(in the rows, 128 means zero)
A single turn carries every row of the set below to another of its rows. Some are shown first; where does it send the rows asked next?
Z_868: [101 110 112 134 145 101 143 132  93 108 125 118 128 118 134]
Z_615: [138 123 122 116 137 165  88 117 143 108 127 105 142 135 122]
Z_635: [118 121 127 138 128 174  98 144 141 115 144  97 146 105 129]
Z_533: [108 156 149 119  85 145 166 102 106 103 163 124 147 136 116]
Z_901: [114 131 140 112 113 153 139  90  97  94 136 132 122 160 106]
Z_499: [107 119 127 152 110 127 146 166 128 139 128 110 152 102 138]
Z_797: [140 119 114 118 126 104 154 130 131 108 132  93 150 129 151]
Z_578: [113 160 143 121  86 141 176 110 107 105 162 120 144 139 124]
Z_441: [117 127 132 134 126 177  87 138 139 116 137 106 145 116 120]
Z_71: [133 112 152 104 110 133 163 118 148 115 123 145 142 132 102]
Z_941: [125 155 112 115  81 144  91 112 143 155 150 126 148 112 107]
Z_845: [150 115 111 123 122 108 152 133 141 124 115 100 153 133 142]
Z_332: [ 90 168  78 115 109 127 135 104 142 149 137 139 145 108 149]
Z_866: [104 106 154 119 119 134 154 124 128 119 121 156 130 120  94]
Z_679: [129 146 154 113  88 169 148 111 127 101 154 109 148 151 118]
Z_891: [ 92 153 142 130  97 138 170 110  89 105 160 131 133 134 118]
Z_602: [112 154 135 116 100 129 174  97  95  97 153 131 132 150 119]
Z_786: [110 110 114 133 151 160  94 123 116 110 132 116 123 115 118]
Z_574: [138 119 112 129 138 151  91 108 133 108 107 109 135 118 131]
Z_660: [ 97 144 134 139 106  99 164 131 110 109 148 144 161 150 112]
Z_311: [ 86 163  79 118 114 120 121 107 150 150 138 146 138 120 146]
Z_477: [ 89 140 157 133  96 174 138 123  96 107 151 129 133 135 107]
Z_787: [ 88 161  86 116 117 126 120 107 154 157 136 152 143 119 140]
Z_688: [113 118 124 129 145 167  84 121 122 112 123 120 127 125 111]
Z_527: [ 96 150 148 123  92 144 164  99  90 103 160 135 137 135 110]
Z_365: [ 91 163  87 116 114 126 121 108 157 156 137 151 146 120 141]
Z_7: [130 147  99 104  98 129  88  90 130 146 137 136 136 127 101]
Z_81: [137 128 124 139 119 165  94 130 145 117 119  98 147 105 133]
Z_320: [ 88 165  83 117 111 123 124 109 154 152 140 143 143 120 146]
Z_799: [ 86 167  78 117 111 127 134 106 139 150 137 139 144 107 149]
Z_505: [107 103 110 138 142 107 140 133 101 126 109 129 127 123 126]
Z_278: [143 116 112 117 141 156 102 114 143 103 131  98 139 129 127]
Z_590: [113 115 162 121 101 145 161 141 146 122 131 143 144 113 101]
Z_612: [104 146 136 138 101 101 167 135 119 111 153 139 166 151 117]
Z_283: [109 144 131 133 106  94 166 127 116 108 149 140 162 157 116]
Z_19: [113 118 120 147 132 160  87 128 122 117 113 116 133 101 125]
Z_819: [ 87 162  88 117 116 128 120 110 157 158 138 151 145 119 141]
Z_430: [103 126 129 147 115 122 149 161 118 120 145  97 151  99 147]
Z_885: [ 82 162  84 119 111 124 121 111 151 152 142 145 144 116 146]
Z_253: [ 87 168  76 114 111 127 135 103 139 149 135 143 142 109 148]
Z_921: [111 150 144 116  95 137 165  90  98  98 158 130 139 147 113]
Z_867: [101 145 108 121  93 140  84 110 117 153 141 144 132 108  99]

Z_441 turns into Z_688
Z_81 turns into Z_19
Z_797 turns into Z_430
Now find these:
Z_845 turns into Z_499
Z_787 turns into Z_365
Z_941 turns into Z_867
Z_660 turns into Z_283
Z_786 turns into Z_278
Z_891 turns into Z_602
Z_866 turns into Z_71
Z_477 turns into Z_901
Z_527 turns into Z_921

